In the data rows, the value 128 means zero.
A hidden rule labels the rows of this table. It goes by one to three of the table's principal directions, not those with the most spread.
[ 77  90 116 139 105 114 169 107 143 166  98 160 129  70 122 147 143 112 120 126 139 104 160 144 131 175  99 143 116 126 129 121] Ux
[118 128 110 169 151 115 106 166 154 129  92 100 102 118 136  98 123  73 160 105 156 130 123 136 156 122 102 137 150 137  98 115] OF
[ 99 107  96 178 136 157 118 123 138 113  49 126 134  87 142 126 132  97 125 150 130  93 121 156 116 134 124  95  85 149 132 155] Ux
[165 166 116 146 145 130 116 128 129 131 149 101 112 130 114 134 117 127 118 107 115 131 138 122 135  92 134 131 158 135 102 128] AK
[143 115 120 113  98  61 156 193 164 175  93 155 144 105  62 136  89  72 152 147 154 113 144 148 183 150 173 243 161  95   0  69] AK
[ 65 100 114 151  62 174 183  74 110 137 113 156 148  71 116 184 128 149  80 143  98 107 169 143 109 182  96 106  43 102 142 135] Ux
[178 137 142  70  71 171 141 153  84 100 120 166 150 153  32 195  64 149 105 155 120  64 137 138 145 168 131 170  94  70  55  94] Qv
[117 101 154 101 130 165 136 126 101 132 157 134 113 146 167 128 144 172 149  82 124 137  90 119 122 147  98  96  79 128 215 137] AK
[175 137 167  87 184  71  70 141 115 113 168 136 135 188 138 103 129 125 151 106 158 133 134 101 100 120 100 137 226 140 145  98] Ux
[167 199  84 207 147 110 119 136 156 112 117  70 153 142 143  80 131  95 129 163 124 179 104 135 154  40 199 123 125 128  56 149] Ux
[103 161  53 180 118 135 142  59 158 142 153  91 153 107 166  93 134 141  89 169  50 183 134 113  98  60 200  69  94 119 140 190] Ux
[215 176 155  59 125 145 110 207 115 130 171 109  69 177  58 170  76 159 116  91 103 116 111 134 174  70 202 198 172 123  52 103] Ux
[ 99 120 129 104  91 162 164 110 120 142 126 141 100  86 114 174  99 145  92  96  94 120 161 142 129 149 118 130  98 101 147 144] Ux
[139 127 160  90 157  77 110 144 138 130 163 131 112 166 130  94 148 121 155 129 166 152 128 108 136 130 107 153 213 152 150 107] AK
[ 98 133 102 153 111 132 158  96 134 142 130 119 139 110 171 114 119 130 111 110  83 181 132 139 118 107 139 100  92 101 161 159] OF
[ 83 113 138 153 145 129 114  83 143 138 139 121 131  95 141 123 151 121 134 124 144 123 155 105  98 173  62 107 144 146 184 120] Qv
[198 161 152  80 158 123  93 196 156 148 114 115 104 134  73 148  90 126 157  98 126  88  91 135 161 100 205 202 175 120  63 106] Ux
[ 86 109 125 149  67 152 187  82  95 126 125 158 146  85 118 184 127 145  68 146 112 126 185 145 113 165  98 116  67 114 121 132] AK
[186 124 125 119 214  83  65 176 157 158 138  99  89 149 148  95 131 107 182  72 119 133  95 112 124  77 150 145 236 194 121 121] AK
[125 117  89 101  49 122 214 101 101 143 134 181 139 117 111 182 138 170  53 163  64 132 157 158 131  99 198 125  92 113  79 160] OF
[123 168 122 123 104 112 147 106 139 120 145 125 140 126 118 129 138 142  83 176 125 143 149 128 132  93 196 134 121 106  95 148] Ux
[146  89 169  76 172 109  85 142 121 157 177 137 106 151 146 139 135 157 169  56 109 119 114  93  93 150  95 133 195 159 180  98] Ux
[120 145 100 157 128 109 152  79 135 151 203 100 148 149 200  92 174 170 125 117  68 217 105  97 107  70 170  75 114 131 170 161] OF
[128 153  92 141  79 113 173 148 132 105  56 151 126 101  73 144 108  83  69 203 160 101 171 182 175 104 178 167 116 111  16 143] Ux
[182 160 168 108 137 121 106 125  87  86 159 137 124 174  93 169 135 144 110 112 142 107 154 117 117 130  77 127 200 142 118  99] Ux
[126 124 135 141 136 146 119 129 128 121  94 130 139 112 118 130 112 110 142 124 147 105 124 138 128 157  96 131 112 119 139 121] AK
[150  89 184  91 171  60  90 162 128 139 122 167 140 146 116 130 148 104 182 105 189  90 131 114 117 185  73 177 222 154 118  63] Ux
[130 137 176 112 173  92  88 151 148 127 113 131 129 129 132 109 146 106 164 109 205  96 120 120 134 155 110 158 164 118 138  97] Ux
[169 172 111 161 197  97  79 153 166 146 157  63  98 150 161  73 135 107 163  86 117 175  98 110 138  48 163 128 199 162 121 135] Ux
[153 145 135 119 142 111 112 157 145 132 123 123 147 156 125 102 124 120 163 127 139 132  87 129 146 116 158 153 135 104 113 111] OF
[142 104 195 109 154  93 111 152 112 115 104 162 135 141 118 148 153 106 176  85 199  90 128 129 133 199  33 157 191 138 142  71] OF
[111  89 115 100  47 122 202 150 101 140  82 202 116  94  63 210 133 130  70 158 136  61 177 177 160 162 143 175 102 121  32 109] Ux
[107  93 171  93 120 110 152 110 109 128 101 183 150 102 148 161 153 144 122 118 157  97 140 139 107 178 117 128 107 114 157 131] AK
[ 91 123 120 144  75 138 169 108 116 120 119 148 142 112 103 150 129 121 102 153 140 120 163 139 141 168  87 131  94  97 109 113] Ux
[ 95 100 140 136 140 138 113 108 115 118 123 138 116 112 138 133 143 122 125 120 159 101 156 120 105 170  55 103 131 149 173 121] Qv
[119 118 102 143 156 107 122 121 153 166 142 116 115 109 157 105 152 128 138 114 117 134 122 116 119 103 153 119 141 154 137 141] Qv
[196 153 150  95 190  79  92 167 163 139 134 114 164 173 158  66 150 135 203 137 152 145  34 107 141  82 229 153 152 124 118 134] AK
[210 198 123 150 202  78  68 173 165 111 111  83 150 166 137  61 134  91 174 150 176 133  75 118 152  49 213 151 178 132  59 132] AK
[150 112 193  66 146 132 108 124  81 107 165 158 110 161 128 165 140 162 141  66 153  96 137 104 105 179  42 115 171 129 192 102] Ux
[ 93  59 140 124 102 207 139 143  95 123  38 171 124  79 121 196  98 130 130  82 116  46 116 174 114 207  69 111  33 114 168 125] OF
[189 167 164  91 103 134 156 163  77  85 140 150 131 184 107 151 142 162 109 142 178 115 106 146 171 103 161 144  93 103  86 124] AK
[137 174 114 138 105 120 136 154 164 139 115 112 145 123  82 123 113 113 127 164 141 117 115 138 172 108 200 181 107  80  45 108] OF
[ 64 126  86 164  54 131 211  96 138 145 111 136 132  73 137 144 131 122  73 158  99 167 169 156 150 120 163 125  57  96  90 160] Ux
[158 103 190  80 168 101  87 181 122 121 113 151 127 158 117 124 131 112 194  91 195  86  98 119 138 181  79 168 176 130 136  77] Ux
[138 113 151 105 126 149 121 134 105 109 122 143 130 146 114 144 116 136 141 117 134 109 118 129 123 162  83 125 128 125 156 115] Ux
[119 119 135 118 114 173 118 172 132 110  78 115  95 111 103 145  74 110 117 137 116 120 124 160 144 126 156 152  99 136 109 140] AK
[114  93 162  80 175  81 105 124 136 163 176 146 107 146 162  98 162 137 173  73 158 131 125  94 111 161  66 130 202 148 212 104] Ux
[133 111 153  80 156 114 101 123  93 119 207 125  93 182 184 107 131 165 120  84 107 180 139  96  90 100 107  90 168 156 204 142] AK
[140 180 110 160 123 104 131 124 140 107 145  98 130 152 127 102 134 116  94 174 124 181 143 136 142  61 177 131 154 139  88 142] Ux
[ 67 148  25 200  44 129 235 124 190 205 109 103 146  60 125  88 101  97 108 167  84 196 125 162 204  86 226 167   8  51  39 154] Ux
[116 102 157  75 170  91  97  99 136 154 169 143 121 133 161 113 127 145 136  91 107 147 145 102  75 140 106 122 203 146 216 130] Ux
[ 96  95 141  98 123  90 147 169 171 165  82 152 115  93 108 111 117  87 159 138 171 118 125 150 167 166 143 200 147 121 106 109] AK
[118 174  79 180 110 121 139 113 161 133 118 100 157 118 131 101 124 113 102 171 100 159 125 141 138  73 204 126  94  97  80 147] OF
[166 129 185  55 154 105  76 163 101  97 157 147  92 178 103 156 130 149 110 123 152  94 148 118 109 120 135 150 211 163 122 105] Ux
[ 89 103 132 121  63 184 178  85  83 106 106 169 119  83  95 213 119 153  58 138 107  86 189 152 110 179  79 104  76 121 140 143] AK
[124 130  98 142  73 149 180 119 115 135 123 139 130 107 108 170 123 147  81 150  82 133 144 151 138 108 174 130  81 122  77 145] Ux
[146  97 158  53 145  39 133 194 153 192 168 152  80 146 125 126 137 130 151  81 126 154 129 126 153 104 183 212 233 160  86  92] Ux
[130 141  93 139 114 138 145 110 149 170 142 116 122  89 121 159 120 154  92 124  59 128 138 130 116  85 212 134 110 130  91 150] Ux
[ 85 126 159 131 130  91 128 105 132 113 127 142 161 123 153  94 145 104 141 146 201 138 153 112 123 178  77 128 121  88 153 111] Ux
[128 125 157 106 130 144 120 119 107  98 131 139 139 154 127 122 132 134 151 123 158 116 116 116 125 171  64 110 126 109 180 118] Ux
[182 146 130 145 138 101 126 175 130 120 106 121 147 149 112 119 128 102 163 137 157 129  98 135 164 110 155 163 142 129  45 106] AK
[147 112 100 163 177  99  92 167 159 170 135  95 109 133 147  92 133  96 189  78 115 141  97 112 137 107 117 140 181 165 106 101] AK
[138 137 139 126 145 156 112 154 122 127 152  96  94 157 148 111 117 138 153  75 118 157  95 124 143 110 108 118 122 130 170 126] OF
[127 129 152 128 147 177  96 105  92  95 151 119 117 148 146 138 135 159 117 108 133 112 128 115  95 139  73  77 106 144 206 136] AK
[159 150 144  61  69 173 157 125  83 107 138 166 128 137  71 213  94 192  48 151  82  85 149 152 121 111 205 142  80  91  89 143] Ux
[128 141 106 150 108 182 146 107 115 117 117 111 132 106 131 142  95 138 106 127  90 139 127 137 124 118 135 100  65 109 138 162] AK
[145 105 149  92 117 146 109 201 131 123  73 147 106 123  68 171 101 114 145 132 147  54 108 152 156 157 154 184 125 130  58  95] Ux
[174 175 118 145 188 113  61 145 159 130 164  78 132 168 125  73 132 126 149 156 136 137  95 101 122  64 186 135 170 156 116 122] Qv
[103 130 154 128 129 106 111  87 120 107 151 142 139 129 116 145 160 128 111 145 159 106 178 103  97 171  63 114 178 135 146 102] Ux
[200 150 135 110 159 114  98 158 128 150 179 109 138 174 136 131 138 172 151 103  84 139  73 107 120  66 217 141 145 144  94 118] Ux
[180 149 143 111 180  64 105 207 166 162 163  96 125 198 155  35 137 105 227  92 173 189  42 111 189  87 160 184 178 118 115  91] Ux
[115 165 107 147 112 149 132  88 136 116 137 112 153 127 129 120 120 140  98 155 101 142 134 126 115 107 153 102  95  92 143 150] OF
[ 88 111 119 128  87 123 174  83 109 138 161 154 129 119 123 142 138 139  92 136 120 147 180 126 120 160  69 116 129 122 157 122] AK
Here are more rows. What is the label of each one?
[107  76 192  56 155 129 110 137 128 150 156 148 113 133 154 124 140 156 189  73 153 117  96  95 113 200  79 135 137 126 224 109] Qv
[175 162  84 154 108 157 120 112 115 108 136 110 134 128  70 172  97 136  76 174  65 110 159 127 111  85 169 120 143 151  46 139] Qv
[126 158  89 158  67 146 173 138 136 132  98 126 145 109  82 150  90 112  88 164  99 134 142 165 165 106 180 161  75  82  40 126] OF
[112 127  81 169  78 171 177 130 130 126  72 123 115  76 110 166 113 123  75 167  84 125 139 174 148  95 193 125  60 145  67 171] Qv
[150 139 121 132  96 122 148 128 134 125 108 144 167 119  86 163 134 137 114 182 112 103 122 136 134 126 192 154 114 120  48 121] AK
[101 150  76 162  68 145 182  72 101 123 167 131 129 122 115 147 129 148  43 166  90 155 192 135 123 100 121  95  94 115 112 149] AK
[142 138 117 157 105  81 145 141 138 152 161 126 125 132  90 162 158 125 109 141 110 137 160 124 142 106 152 170 190 162  27  83] Ux
[105 138 168 125 146  98 118 116 117 101 159 129 135 169 167  82 170 122 154 115 201 156 127 107 133 155  50 107 147 110 196 108] OF
[115 109 198  78 134 104 118 128 106 114 141 168 123 142 124 156 156 144 127 109 181  98 151 123 113 182  74 143 165 130 168  94] OF
[144 170  87 191 125 148 152 134 141 124 124  82 126 136 143  89 145 120 133 151 126 174  89 141 170  66 166 112  86 139 109 157] Qv
[ 71  80 123 157 142 174 103  49  96  91 118 138 161 116 178 114 134 124 145 116 126 115 145  97  57 212   0  25  93 124 255 144] Ux
[163 173 127 160 160 139  97 156 147 108 130  71 132 167 150  78 120 118 162 128 122 179  69 127 148  71 168 122 125 133 132 140] Ux
[104  86 160 119 143 143 113 105 107 132 156 141 122 124 137 139 147 144 148 104 151 108 141 100  98 194  35 108 136 155 199 105] Qv
[127 175  22 211 141 136 144  87 187 161 121  60 124  80 165  81 132 117  97 165  42 188 115 133 127   9 249  84 106 158  99 215] AK
[193 122 166  48  94 145 140 173  57  89 148 173 131 195  91 174  96 174 103 138 128 106 119 141 136 124 156 150 106 110  90 115] Qv
[142 149 103 162 164 157 102 120 172 146 111  83 166 118 164  83 133 136 184 130  94 139  40 113 123  98 198 101  71 112 158 160] Ux
[180 185 137 158 152 149 113 142 115  81 117  96 138 170 134 101 146 126 150 135 170 133  79 134 159  93 125 107 113 125 132 139] Ux
[121 107 135 115 125 121 135 122 127 145 124 142 105  97 120 172 124 128 117  90 102 114 159 130 114 145 108 136 168 145 123 124] Ux
[152 153 163 132 184 132  76 123 132 113 152  99 132 154 157 105 153 143 161 104 151 129  94 101 108 118 118 105 148 143 182 126] Ux
[116 100 136 122 130 180 122 133 114 138 126 126 110 113 135 145 112 148 137  95 114 108 112 130 118 153 104 114  79 135 175 132] Qv
[ 90 105  97 111  18 162 197 116 101 138 131 170 114  93  53 227 101 158  30 175  61  98 202 157 131 143 164 154  83 115  39 121] Ux
[160  94 157 104 176 171  81 157  94 116 121 128  96 157 160 145 130 157 162  54 108 100  77 130 101 128  92  90 131 174 206 133] OF
[103 158  95 155  66 176 158 119 128 117 112 114 116  93  72 169  86 119  68 161 106 112 175 148 150 126 144 140  75  91  62 133] Ux
[ 97  86  72 163  88 120 186 129 129 171 108 145  98  82 122 159 134 111 100 113  86 133 164 156 145 124 117 134 127 159  80 131] Ux
[141 121 158 108 165 185  78 156  95  99 141 114  94 179 150 114 128 156 152  82 146 107  80 126 121 130  78  90 103 144 222 125] Ux
[167 130 185 119 199 119  45 158 112  99 173  96 119 192 144  92 125 119 194  83 178 137 104  84 111 151  41 124 196 155 178  81] Qv
[178 137 172 109 193 104  82 134 101 111 200 110 126 212 178  79 160 149 191  67 157 169  83  84 115 121  54  96 193 150 214 105] Ux
[ 86  95 146 130 125 125 126 116 119 123 117 148 113 110 145 154 160 130 118 110 140 105 152 130 107 163  82 108 136 150 157 120] OF
[ 59 114  69 144  31 181 209  93 118 145 124 137  97  65  96 179  89 139  32 161  63 142 201 160 140 125 147 121  48 108  94 164] Qv
[116 128 110 132  97 146 138  81 109 125 150 144 131 114  86 173 114 145  65 157  87 109 191 127  94 139 103 118 145 139 123 124] AK
[106 119 175 150 223  68  46 132 174 118 104 113 143 141 173  53 193  74 223 110 232 107  94  94 114 179  40 120 216 156 202  89] OF
[126 125 142 123 142 166 112 114 121 131 165 113 123 138 132 120 139 161 142 126 132 121 105 104 117 143 108 109 102 142 188 127] Qv
[ 62 160  40 213  48 160 222  77 169 172 113  96 150  50 140 125 115 128  61 177  50 196 147 163 155  72 230 120   5  82  80 185] Ux
[ 91 124  91 146 110 152 162  82 135 151 150 113 128  99 174 113 128 153 104 126  71 176 128 124 111 101 159  84  70 119 177 180] AK
[102 150  95 200 145 181 117 111 147 124 106  77 131 109 161  84 121 110 146 120 126 149  95 133 135 115 107  85  57 117 179 153] Ux
[147 145 102 158 189  81  89 105 161 152 176  90 126 139 155  73 161 116 157 128 125 160 126  85 109  89 127 111 211 178 141 132] Qv
A new table starts here. A hidden rule labels the rows of this table. It goes by one to three of the table's principal directions, not those with the most spread.
[108 142 106 116 158 150 147 119 125 130 114 129 140 119 102 121 123 134 107 122 142 135 110 116 137 122 105 153 100 123 133 131] 6
[150  97 136 151 109 129 107 137 140 108 187 117 109 147 163 150 153 101 133 100  81  80 100 115 121 128 134 104 185 172 173 120] 1
[152 110 149 100 103 142 170 157  70 121  77 173 139 106 122 118  84 132 147 148 123 176 120 140 115 136 124 200 103  94  69 131] 1
[194 131 122 156 173 103  89  84 188 141 135  79 124 171 120 115 161 137 111 131 129 167 146 129 125 117 160  68 128 132 108 129] 7
[128  94 174 101 127 163 160 141  92  53 188 157  49  94 191 166  92  90 213  69  80 129  94 140 149 132 144 160 192  93 137 128] 4
[129  66 154 149  48 133 144 142 163 183 139 140  94 149  93 103  78 169 126 186 189 173 185 217 100 106 179 123 117 121  95 198] 7
[ 75 152 117 130 158 137 121 122 132 111 153 122 129 127 114 140 139 116 139 110 144  88 129 108 147 129 115 113 121 129 163 117] 4
[190 137 135 130 199 143  90 120 119  58 153 124 138 139 125 160 158  89 159  91  71 125 104  66 159 144 107 112 130 121 122  87] 2
[ 85 153 141  77 182 160 115 127  92 104 100 141 180  98  82 138 130  95 148 135 140 111 129  69 170 132  89 143  74  84 100  93] 0
[120  61 160 154  79 138 122 131 166 148 186 123 109 162 114 134 117 120 125 151 148 104 156 167 103 114 175 104 158 151 142 159] 7
[130 143 110 122 130 118 156 130 114 147  78 145 151 131 107 108 109 151 115 150 150 160 133 142 108 133 125 168  96 114  99 126] 5
[255  93 117 139 207 140 125 122 148  56 132 123 130 163 130 142 164  95 146 103  34 174 110  89 122 148 129 132 148 123  92  66] 3
[111 160 127 139 156 115  54 118 164 115 183  95 111 137 130 150 163 125 158 103 138  92 133 108 172 118 123  51 135 131 164 135] 5
[183  46 201 113 101 160 109 116 139 106 185 145 109 146 135 159 100  80 169 139  90 129 134 133 129 123 166 120 174 116 100 129] 4
[155  66 147 154  80 139 160 113 147 153 164 126  90 161 140 119  97 130 114 131 128 142 111 173  88 110 172 143 166 160 137 166] 2
[124 113 164  87 117 140  95 123 134 139 128 141 142 119 109 135 108 111 168 160 137 130 152 122 158 118 129 111 114  90  92 120] 7
[139  53 132 171  39 117 110 148 179 189 175 114 134 178 123 120 142 137  81 164 135  83 134 167  77 108 163 102 170 200 165 163] 1
[147 104 108 129  79 136 222 178  77 114  77 194 112 118 133 108  76 143 153 142 103 163 127 166  87 152 119 221 121 122 104 108] 5
[118  85 118 169  90 126 159 129 161 162 146 122 125 163 113 114 125 144  76 150 152 117 146 171  74 123 162 136 146 170 151 155] 3
[ 95 127 109 169  60  88 117 131 170 178 174 102  81 151 172 117 135 161 119 119 151  90 121 180 104 108 158  87 179 181 195 169] 5
[ 76  86 130 139  66 151 177 139 142 182 133 147 108 137  83 103  71 170 102 167 204 149 151 203  98 105 154 165 105 131 127 199] 1
[119 132 136 116 133 133 184 105 111 132 116 140  89 120 143 117  77 149 135 113 158 184 109 173 111 119 156 183 131  97 108 163] 0
[ 51 165  93 142 110 107 171 120 120 189  63 116 170 114 107  91 132 163  39 162 189 120 158 145  93 132 121 145  88 150 139 142] 7
[ 57 121 120 123  89 135 195 150 109 145 108 158 120 104 124 117  91 153 108 145 170 128 149 178  98 135 137 183 124 118 136 152] 6
[113 147 156  99 129 122 101 144  74 121  88 138 195 100 129 140 148  96 118 144 115  96 127  73 136 145 103 138 109 118 101  97] 4
[133 143 152  94 137 137 142 141  65 100  94 164 146 102 130 138 100 115 159 124 120 148 107 110 136 141 113 183 108  90  87 117] 2
[ 87 111  99 150 116 131 100 161 170 129 176 119 137 143 107 141 168 130 114 131 134  60 145 126 131 128 115  91 141 163 187 126] 7
[131 104 112 159  68 109 153 118 167 179 140 122  92 155 144 104 108 156 111 146 141 133 140 183  94 114 158 116 154 164 152 152] 3
[ 83 141 131 119  91 122 164 158  93 115 119 163  97  97 155 130  96 137 171 123 133 121 140 155 129 141 124 156 136 110 135 127] 6
[127 140 149 125 171 152  53 144 131  74 183 138 127 144  72 162 133 102 218 118 135 102 146  86 195 127 105  76  88  97 123 113] 1
[159  72 154 161  60 122 107 140 155 164 167 117 100 162 129 118 120 139 130 148 138 131 135 167 107 105 166  97 150 160 128 174] 1
[ 95 159  84 184 154 112  86 111 188 165 144  84 153 173  62 111 169 158  77 147 188 100 166 123 130 118 124  58  81 168 165 146] 4
[ 23 248  84  90 184 116 139 145  52 108  46 138 189  54 123 127 153 136 107 108 153  93 118  64 166 156  49 160  63 101 143  90] 4
[ 95 104 135 152  86 117 120 136 147 156 163 117 126 149 131 129 135 130 109 137 149  85 134 149 103 119 153 110 154 163 163 151] 5
[255  52 184 125 122 140 140 111 140  98 144 157  91 164 138 139  80 107 183 144  81 209 143 164 104 134 185 151 162  92  51 122] 7
[189  50 167 117 158 160 130 128 154  75 177 137 115 146 128 160 129  89 151 122  86 144 136 135 117 135 166 140 175 103 103 114] 6
[119 179  84 109 198 135 148 112 108 105  81 111 156  99 134 118 164 113 102  99  95 123 101  66 151 140  76 136 105 128 140  73] 0
[ 99 189  90 126 195 115 121 136 112  76 113 119 158 100 148 150 183 112 111  92  95  84 125  72 146 162  85 121 132 129 164  72] 6
[157  74 128 182 105 150 104 125 194  95 255 115  30 176 155 161 127 119 175  76  94  90 105 160 139 110 154  72 206 179 212 159] 2
[161 121 127 121 183 140  85 129 157  87 166 118 126 143 111 151 154 112 163 109 108 127 123 105 158 126 124 102 132 108 128 112] 4
[134 103 138 140 144 135 116 123 157 123 147 115 138 145 103 135 143 121 111 142 138 126 160 133 121 130 148 108 130 126 121 131] 6
[101 117 125 138  80 122 142 151 128 131 164 140  77 128 159 129 107 139 169 111 130 108 114 164 125 119 139 130 160 141 164 148] 4
[ 88 199  81 120 217 121 108 130 125  90 102 110 170 109 104 135 183 120 123 107 127  97 139  66 163 149  80 105  88 113 147  72] 6
[163 140 158 110 170 131  65 137 117  63 157 132 125 122 136 163 151  85 212 105  81 111 134  75 182 142 113  82 132  95 111  81] 7
[181 132 176 100 165 142  88  86 103 124  84 116 194 116 110 135 143  82  96 154  99 146 141  57 149 138 113 107  97 111  62  95] 0
[151 118 118 153 133 137 127 117 149 131 152 123 112 158 107 125 120 139 125 123 136 141 119 139 123 118 135 123 122 144 137 147] 6
[ 68 163  64 170  78  90 167 147 143 189  99 110 108 126 139  84 135 196  74 134 179 124 134 181  94 119 126 127 118 172 177 168] 5
[125 163 118 113 145 122 145 116  99 157  55 125 170 109 105 103 122 153  77 150 162 173 127 122 120 128 114 161  75 111  86 143] 2
[113 110 160 106  76 122 187 121  91 168  80 151 124 106 148 106  72 146 106 156 160 175 132 180  88 125 162 192 130 106  83 164] 3
[ 94 121 143 120 104 132 136 140 126 142 124 139 115 117 112 120 103 141 149 149 165 140 159 158 134 121 141 128 111 103 110 149] 7
[133 128 160  99 121 136  95 141 104 120 113 148 157 114 110 139 120 108 163 152 123 124 145 102 154 133 113 121 103 100  90 111] 4
[ 68 159 114 143  79 115 152 132 113 173 109 135 104 122 119  98  91 166 135 141 185 132 138 164 127 115 126 130  94 137 141 164] 1
[119  76 143 147  25 130 187 149 124 194 120 152  78 139 120  89  54 184 120 165 190 186 135 232  80 100 175 176 122 133 105 217] 2
[152  89 133 129  68 138 185 169  92 121 112 183 114 125 137 125  81 139 143 142 109 151 121 168  92 142 132 200 140 130 111 135] 0
[ 91 173 108 103 165 138 168 170  51  61  93 172 144  89 134 142 124 108 177  96 101 106 105  86 145 161  79 190 105 100 131  71] 4
[158 133 133 105 139 121 113 106 141 148 109 118 132 124 134 121 123 139 122 136 131 166 120 133 136 116 134 126 125 108  99 139] 0
[168  50 154 168  32 132 180 144 136 153 160 146  53 158 154 107  74 145 149 140 124 163 131 209  80 112 183 146 170 157 123 176] 0
[117 158 108 135 199 131  62 130 140 117 128  96 203 148  64 137 194 112  98 131 142  86 128  57 153 128  94  89  77 139 136 103] 6
Which label does each new row get?
[174 121 127 126 175 142  66 107 163 105 166 113 154 160 102 151 162  91 144 121  89  97 117  70 161 125 108  80 128 141 139  88]: 2
[143 122 136 120 130 116  97 107 155 171 102 104 171 139 105 114 147 131  85 166 146 138 151 121 122 118 138 101 110 128  99 131]: 3
[130 111 117 151 126 124 132 130 153 134 156 116 111 154 124 125 132 140 123 120 141 126 119 151 110 117 149 126 142 145 148 148]: 0
[119 115 147 130 142 147 126 134 119 112 126 139 156 131  86 138 125 115 119 148 145 127 158 118 127 139 130 135 101 113 106 126]: 3
[170  97 128 139  85 123 102 152 134 146 135 138 149 151 122 129 136 128 121 148 105 113 115 124 114 125 122 125 136 161 130 130]: 6
[216 153 127 120 213 128  70 105 137  74 143 103 124 140 137 147 165 106 168  84  74 156  91  71 172 127 111  93 128 109 109  97]: 6
[110  69 182 125  32 146 138 123 126 148 192 152  72 132 169 142  72 103 173 130 116  93 118 164 123 111 159 123 187 150 155 154]: 1
[110 135  69 168  59  98 215 169 120 142 124 151  46 127 187  99  94 189 142  99 129 145 101 211  81 130 138 181 167 162 181 157]: 5
[132 129  98 167 107 100  94 124 182 183 128  99 156 166  98 109 160 159  69 163 158 112 155 142 105 119 135  82 116 173 148 146]: 5
[222 130 181  75 170 135 120  86  92 106  75 138 143 106 145 132 102 102 151 133  90 216 116 101 147 133 135 154 116  64  28 109]: 0
[ 91 162 101 131 168 118  61 126 168 104 190  83 120 120 159 156 200 108 137  80 101  47 110  79 175 123 100  47 166 154 208 103]: 5
[ 81 183 106 115 130 109 161 128  90 163  43 132 164  97 111  94 118 159  91 153 175 154 145 130 120 135 109 159  70 110  99 131]: 3
[230 167 149  92 240 133  29  86 122  50 149 108 154 138 143 171 174  58 204  78  35 123  78   9 204 136  89  74 129 101 102  45]: 6
[ 69 193 112  99 185 127 106 108 110 133  83 108 193  92 106 129 162 122  79 130 153 103 132  72 156 136  86 119  83 114 130 108]: 4
[ 77 112 122 159  33 120 191 139 118 183 126 151  90 133 138 101  72 168 109 148 173 127 136 201  83 119 152 163 136 162 154 180]: 0
[173 157 137 108 183 143 106 109 105 112  81 124 159 114  91 122 131 122 128 136 125 181 133  84 163 131 101 124  67  92  67 115]: 2
[158 127 131 118 184 130  91 106 155 109 140  95 146 133 129 140 171 104 119 115 104 124 124  91 145 126 129  93 139 121 123 104]: 3
[201  23 206 162  69 164 129 103 155 127 224 138  49 185 128 143  62 109 175 129 123 164 123 187 107 100 204 119 176 141 109 192]: 6
[127  93 145 133  83 122 135 118 145 166 141 119 118 140 144 119 117 131 106 143 138 125 128 159 101 113 159 126 156 147 133 154]: 4
[130 128 121 118 123 121 128 120 138 142 117 115 132 115 151 123 143 127 106 130 112 123 125 123 127 126 123 119 145 136 135 119]: 3
[ 57 187 113 114 106 103 165 129  82 168  60 133 140  90 138  96 107 159 109 139 178 138 130 141 122 128 114 158  90 116 120 141]: 5
[156 143 125 138 155 119  72 105 161 106 181  99 101 143 159 149 160 108 160  90  89  99 107  96 163 122 121  64 163 146 166 110]: 0
[169  49 160 136  80 138 115 127 164 147 179 110  98 152 151 128 132 108 132 133 100 120 117 149 112 103 165 100 182 156 135 145]: 0
[143 154 103 136 121 116 152 149  90 125  79 150 152 122 126 115 126 138 118 134 112 137 120 114 115 147 100 161 102 139 118 106]: 1
[156 139 106 149 147 132 171 145 100  86 121 154 104 135 129 129 110 140 150 101 112 159 108 138 114 145 122 177 121 124 126 124]: 1
[109 175 117 126 142  91 113 113 134 168  84  99 138 120 125 100 138 166 106 140 181 164 142 145 128 116 140 112  96 107 103 154]: 7
[175 108 146 149 127 124 137  96 138 158 116 117 129 163 106 109 104 145  99 147 156 185 128 156  96 114 167 141 112 129  88 166]: 2
[145 107 106 146 108 118 149 134 158 163 111 127 132 152 106 104 121 163  95 157 152 158 144 170  94 121 146 142 119 139 118 150]: 3
[188 163 107 144 168 105  97 109 150 113 138 109  99 147 144 129 140 151 150  97 115 168 104 129 144 123 130 105 131 123 126 136]: 1
